50 stands for zero in the data rows.
Here are some points:
[51 49 55 25 63 61 52 54 75 32 68 58 65 55 48 39 47 40 61 99 23 61 55 40 50 58
 45 51 47 47 41 55]
[59 44 41 33 50 58 50 46 41 42 71 48 64 60 90 85 56 53 53 83 36 53 62 49 51 46
 50 47 46 58 60 75]
[55 39 77 27 42 26 36 29 49 23 73 43 67 60 72 27 51 61 56 80 60 62 73 48 47 56
 32 60 44 58 68 55]
[54 56 59 65 48 40 63 40 41 48 39 49 18 47 51 53 50 61 43 26 57 51 32 49 41 33
 57 36 52 45 49 30]
[38 45 54 50 47 38 44 48 53 23 62 38 40 47 15 59 49 33 56 57 42 54 68 29 48 60
 49 65 63 56 61 54]
[51 50 54 45 55 65 47 48 67 58 57 40 61 50 56 30 32 52 46 64 27 51 53 51 36 50
 39 62 45 47 51 56]
[39 86 64 84 58 40 45 33 36 82 30 58 45 38 37 71 48 83 44 16 46 50 24 46 49 38
 99 58 36 40 27 42]
[51 69 29 59 57 84 52 66 40 55 39 53 50 56 25 67 61 41 52 31 40 54 55 24 58 42
 64 49 38 79 27 32]
[64 29 25 49 63 74 59 69 59 20 54 49 40 81 37 50 53  7 47 66 49 46 33 70 55 47
 47 35 42 46 56 54]
[62 61 64 46 58 47 49 33 56 78 33 57 68 19 57 60 43 99 50 49 50 39 55 44 53 58
 54 41 51 53 47 53]
[65 63 55 74 40 45 48 65 32 43 28 66 60 58 28 49 44 40 43 28 50 48 37 57 53 32
 76 39 19  7 20 45]
[61 54 60 24 57 78 48 62 69 47 82 50 52 65 54 44 47 59 43 80 32 45 26 54 48 79
 47 55 47 61 37 48]
[38 57 48 78 71 33 65 38 53 68 36 58 51 31 74 69 36 58 53 35 52 43 50 35 74 49
 51 64 52 37 53 47]
[54 48 39 57 56 27 67 68 30 47 48 65 44 73 40 45 58 41 30 33 71 57 39 45 58 31
 65 35 44 45 43 47]
[58 58 45 52 48 64 55 57 37 51 45 53 56 58 35 19 51 74 31 50 74 40 50 59 42 27
 48 42 59 70 38 44]
[36 65 61 45 44 50 22 38 41 70 62 63 40 34 40 59 49 78 14 66 49 54 67 45 41 28
 76 57 63 68 50 37]
[41 55 55 32 65 25 50 36 29 56 54 40 57 38 68 55 54 63 51 41 49 61 29 42 44 70
 52 69 40 63 70 43]
[36 21 39 34 61 38 58 57 58 31 82 38 40 61 61 35 50 55 75 50 54 47 63 46 43 47
 25 58 57 52 32 60]
[49 70 58 74 47 53 56 43 67 82 14 46 51 41 41 54 45 70 40 33 44 37 36 45 48 54
 52 50 43 48 33 34]
[32 61 66 49 45 25 37 44 47 60 53 34 74 32 88 49 37 79 60 57 49 72 75 42 53 55
 56 68 82 64 69 44]
[36 70 56 63 25 51 56 46 78 41 65 39 57 19 77 45 47 69 58 56 33 49 62 42 69 51
 26 65 62 38 60 46]
[71 58 56 28 53 49 56 30 67 30 62 56 48 52 59 42 38 52 49 83 53 53 55 51 54 66
 43 60 50 61 57 62]
[58 43 38 58 62 63 72 76 47 42 39 54 34 77 20 28 56 23 43 35 48 40 36 64 52 19
 56 44 38 51 37 61]
[47 44 55 53 44 57 19 43 69 55 45 45 56 37 52 59 61 54 44 43 41 20 58 41 56 46
 39 49 60 13 53 55]
[35 68 38 78 57 45 66 50 53 76 16 43 44 58 44 65 33 65 56 30 71 55  9 44 24 45
 56 63 41 42 29 42]
[86 39 31 46 48 75 60 59 24 28 42 70 38 80 24 12 36  9 60 47 57 67 33 81 54 45
 69 23 36 53 31 48]
[39 21 38 47 70 51 45 75 54 36 36 48 49 68 44 48 60 24 59 36 60 61  0 20 58 55
 62 37 48 40 55 62]
[ 0 65 45 67 48 25 47 64 50 68 34 33 50 33 52 61 68 38 82 30 74 43 45 54 41 35
 50 59 54 40 33 77]
[27 31 51 64 72 51 41 67 47 55 42 51 57 58 39 56 46 55 55 27 44 45 47 40 46 49
 59 61 53 36 42 56]
[71 35 39 48 57 36 60 48 48 37 58 54 55 73 37 51 51 18 72 74 24 51 50 59 79 66
 61 39 38 46 59 57]
[49 40 46 44 38 50 44 46 35 54 50 39 50 70 59 44 26 35 51 24 53 54 56 62 60 40
 79 51 47 32 56 45]
[49 60 42 79 27 64 20 49 39 84 27 46 61 36 34 47 47 88 23 27 35 21 41 35 40 33
 58 56 38 48 36 41]
[49 38 47 46 31 59 73 76 26 34 55 54 36 71 28 54 65 18 57 46 62 57 26 46 66 29
 31 61 60 43 48 64]
[20 68 52 84 52 55 60 34 71 67 49 49 64 43 38 47 44 67 63 29 45 51 47 56 34 40
 40 48 40 52 51 46]
[34 55 86 56 52 34 31 38 62 60 54 47 58 30 64 73 26 66 64 40 59 49 64 66 44 76
 39 52 58 53 55 32]
[69 51 49 40 47 70 50 68 40 56 55 42 39 77 30 14 34 36 36 64 46 39 34 78 60 47
 57 43 31 50 47 50]
[ 0 34 64 66 55 39 51 24 55 86 48 35 60 35 72 62 56 67 53 27 52 36 67 35 33 50
 73 99 58 55 25 46]
[52 43 33 27 58 70 67 59 43 41 37 48 46 77 44 35 47 16 50 59 59 42 54 57 57 48
 50 40 35 45 54 57]
19 more points follow, each with its number after it:
[44 77 82 65 77 39 57 44 44 64 39 43 44 27 56 71 49 65 58 31 60 61 48 38 58 50
 55 59 43 35 51 43] 0
[41 38 27 52 66 52 76 52 36 49 38 72 46 68 19 20 22 28 51 38 50 48 50 61 48 38
 43 47 34 40 33 64] 1
[59 42 36 48 54 50 65 59 62 40 81 46 55 62 46 31 27 38 43 62 44 58 59 64 40 60
 56 41 52 65 55 51] 2
[51 44 46 30 27 42 54 45 52 45 44 51 49 37 73 74 60 62 57 54 39 56 51 60 43 45
 51 42 65 48 50 56] 3
[54 52 45 63 53 55 35 65 52 58 26 51 41 64 22 42 59 53 64 32 60 26 48 44 37 27
 58 45 53 70 36 44] 4
[46 48 48 44 44 51 69 43 38 43 46 43 49 46 54 57 48 54 50 46 71 44 47 49 51 60
 51  0 52 61 54 38] 5
[38 51 43 66 37 39 54 49 58 61 34 51 53 32 62 59 50 62 40 42 49 46 53 40 52 46
 41 62 46 54 53 49] 6
[52 33 47 25 63 51 50 37 70 23 70 41 55 78 99 35 37 37 88 82 53 55 77 51 45 97
 27 62 59 52 58 56] 7
[35 47 34 31 54 51 32 43 54 47 68 34 59 39 78 47 59 57 95 65 37 53 58 53 35 52
 37 46 68 58 66 54] 8
[66 65 44 64 44 63 80 48 38 70 25 65 92 60 37 53 37 75 22 30 55 34 24 53 47 39
 67 43 30 44 44 31] 9
[26 48 50 40 47 30 52 53 62 42 36 34 59 40 56 51 63 52 83 52 44 60 56 36 65 73
 54 87 68 38 69 54] 10
[56 54 51 71 50 58 54 65 22 65 29 60 54 47 34 43 42 67 30 30 58 55 46 54 51 45
 70 37 42 44 46 46] 11
[55 47 50 34 57 64 69 66 42 32 36 52 43 84 44 34 48 35 42 60 46 60 33 63 61 30
 44 33 47 46 46 55] 12
[78 64 70 47 45 24 43 29 48 60 71 61 47 17 57 59 27 62 26 48 43 58 63 54 44 43
 45 59 37 63 44 47] 13
[43 31 44 21 57 58 49 78 35 21 53 45 49 62 46 39 53  0 45 61 58 65 60 72 72 34
 62 21 46 75 55 54] 14
[70 36 36 41 54 61 43 69 61 27 42 52 42 79 53 38 66 33 34 55 39 50 41 90 32 40
 52 35 38 44 54 50] 15
[59 42 46 32 64 58 62 38 49 44 63 45 40 62 74 47 65 58 72 65 51 65 64 63 59 50
 39 59 49 50 58 49] 16
[68 68 49 53 53 35 56 39 38 79 37 57 65 21 45 57 26 80 25 13 44 84 41 48 52 39
 56 44 62 48 45 34] 17
[47 36 36 30 61 44 44 50 32 27 71 59 53 76 54 29 53 28 56 86 48 54 65 57 51 47
 40 70 43 64 74 84] 18
Which three of these numbered points are nearest to each point below, looking only along the 5 directions in which the first points spread most? Their numbers follow each, nearest first.
[77 75 45 87 36 33 56 29 40 73 58 70 54 11 50 81 37 99  7 40 56 39 39 35 48 57
 61 31 37 73 58 27] > 17 13 9
[19 39 59 42 40 36 75 45 56 29 38 28 49 37 62 65 55 46 85 47 64 38 55 36 55 70
 34 67 65 42 99 57] > 10 8 3
[67 17 50 19 44 42 41 36 73 18 78 36 58 82 78 40 58 14 76 69 47 58 74 55 71 67
 62 54 49 60 60 59] > 7 18 16
[41 67 38 99 59 51 74 30 61 74 29 36 40 19 29 51 21 79  9 29 48 33 35 50 56 46
 55 32  9 28 33 43] > 9 11 17
[71 35 56 58 38 48 45 72 16 26 45 50 19 67 50 56 50 14 52 85 64 51 40 58 59 34
 52 45 60 33 52 77] > 14 12 15
[53 29 56 30 57 53 52 33 46 25 74 40 38 52 68 53 37 24 59 60 47 57 62 51 41 62
 36 70 59 52 61 56] > 16 18 8
[31 42 48 56 68 15 58 47 49 44 53 53 58 44 59 65 54 26 73 48 60 56 65 36 49 64
 52 51 65 45 65 65] > 10 3 8
[56 56 54 57 82 52 51 47 29 66 23 59 37 46 41 60 66 62 40 33 58 21 62 63 60 36
 64 40 47 40 39 36] > 11 9 4
[51 50 57 82 58 58 52 33 62 53 41 51 49 64 43 63 51 64 40 44 62 62 47 51 42 40
 52 59 52 50 44 56] > 6 5 3
[52 65 52 70 31 44 44 31 34 77 46 62 40 35 54 47 41 95 25 33 57 41 48 39 60 35
 54 46 56 59 49 55] > 17 13 11
Here are 19 other points, each followed by its number:
[51 40 51  0 64 43 43 89 57 27 58 30 45 46 60 58 65 32 81 81 41 61 65 46 46 60
 45 63 72 71 70 48] 0
[49 53 42 63 40 58 51 59  0 46 57 65 30 67 36 61 76 46 36 14 69 71 60 36 58 34
 56 31 52 39 60  0] 1
[49 60 65 46 31 36 29 32 56 40 66 65 53 22 65 57 50 75 35 58 34 52 55 34 47 49
 39 59 59 57 49 53] 2
[34 63 55 41 51 41 56 40 49 52 58 42 44 26 63 54 55 49 49 46 51 43 72 48 46 53
 50 59 53 29 58 60] 3
[40 62 57 51 56 49 47 48 62 57 63 53 48 39 46 37 50 65 73 77 51 38 72 41 39 53
 35 58 49 62 54 55] 4
[43 78 33 78 64 69 74 60 68 63 15  0 61 48 32 40 31 61 28 19 49 27 35 38 39 46
 62 42 31 37 45 16] 5
[30 39 42 52 66 33 51 36 19 32 40 40 51 39 69 47 62 48 79 35 61 59 68 35 48 49
 35 53 69 40 51 73] 6
[28 52 48 57 60 37 48 15 87 60 51 40 57 30 62 67 38 64 81 33 41 57 53 45 50 71
 37 62 42 54 59 52] 7
[23 66 55 55 59 41 55 43 73 53 46 30 60 10 72 47 47 71 74 55 71 37 67 57 37 68
 24 83 56 50 59 52] 8
[27 59 57 21 58 44 41 52 65 36 53 49 53 56 78 49 85 38 66 64 48 67 53 48 60 58
 28 63 64 55 53 66] 9
[52 69 50 77 45 44 59 71 34 78 16 62 46 43 12 56 50 89 30 36 57 36 39 60 59 34
 77 46 52 51 40 41] 10
[32 32 69 45 47 44 41 48 50 36 75 46 49 62 69 35 70 51 65 68 50 53 66 44 47 43
 46 67 31 55 49 72] 11
[54 28 47  0 54 53 43 57 51 23 71 50 60 68 61 36 60 37 63 77 50 65 61 61 58 53
 45 48 55 60 68 74] 12
[44 56 66 43 58 39 33 54 67 49 49 50 65 39 66 45 63 55 73 50 41 26 83 48 36 31
 27 66 67 52 56 55] 13
[41 32 36 35 37 62 32 54 33 40 49 53 40 55 37 44 78 20 61 36 60 43 63 40 52 45
 50 37 51 52 48 77] 14
[38 34 44 41 49 59 34 36 53 23 55 46 51 43 68 42 55 43 63 88 43 48 57 38 48 67
 32 54 65 48 46 66] 15
[62 42 39 49 36 46 15 40 39 49 59 47 29 36 59 64 77 53 62 85 54 67 62 36 52 56
 45 54 59 74 55 52] 16
[65 47 25 47 49 49 42 73 27 46 56 55 56 68 26 37 60 25 43 54 79 51 35 37 56 57
 73 38 50 50 56 67] 17
[51 52 36 60 43 58 18 71 12 59 36 70 34 70 21 52 50 44 47 25 53 45 41 54 54 40
 76 56 50 43 39 45] 18
Which three of these numbered points are nearest to each point below, looking only along the 5 directions in which the first points spread most? Their numbers follow each, nearest first.
[57 33 36 45 53 57 67 57 48 27 60 48 45 60 47 36 54 34 57 47 40 48 52 46 34 55
 27 34 49 37 33 46] > 14 17 11
[56 54 65 39 60 52 43 40 72 78 57 47 60 34 55 56 76 56 41 73 31 55 53 57 43 48
 15 63 73 66 54 63] > 4 13 2
[45 29 68 46 54 56 57 53 72 43 38 51 25 62 60 47 41 40 99 46 30 57 51 26 55 52
 60 47 51 53 51 55] > 9 3 15
[22 71 43 67 43 29 44 38 64 58 26 42 56 17 68 69 48 75 56 36 58 43 69 52 40 46
 37 63 68 43 45 42] > 8 3 7
[53 58 19 83 41 44 50 81 23 57 34 58 38 48 17 62 54 38 35 11 67 53 38 49 51 58
 54 37 51 58 28 43] > 18 1 10
[48  0 49 24 40 39 39 28 50 35 76 39 69 47 80 62 57 49 82 88 44 51 68 52 55 53
 24 67 71 66 61 21] > 0 9 15
[52 55 48 50 41 56 47 64 62 60 65 59 60 49 46 35 36 57 39 67 41 32 51 55 50 80
 39 50 55 33 44 51] > 4 16 15
[74 39 31 51 48 58 36 77 31 21 32 75 38 70 21 43 46  9 51 48 67 60 30 61 52 78
 61 15 67 31 43 50] > 17 14 18
[40 46 65 35 40 30 44 34 54 47 56 60 54 28 85 57 12 67 43 58 62 52 79 41 62 51
 48 71 69 53 65 60] > 2 16 3
[56 79 44 99 65 49 66 66 50 83 36 56 51 53 12 51 53 62 45 21 44 20 30 52 32 66
 64 36 41 48 35 34] > 5 10 18
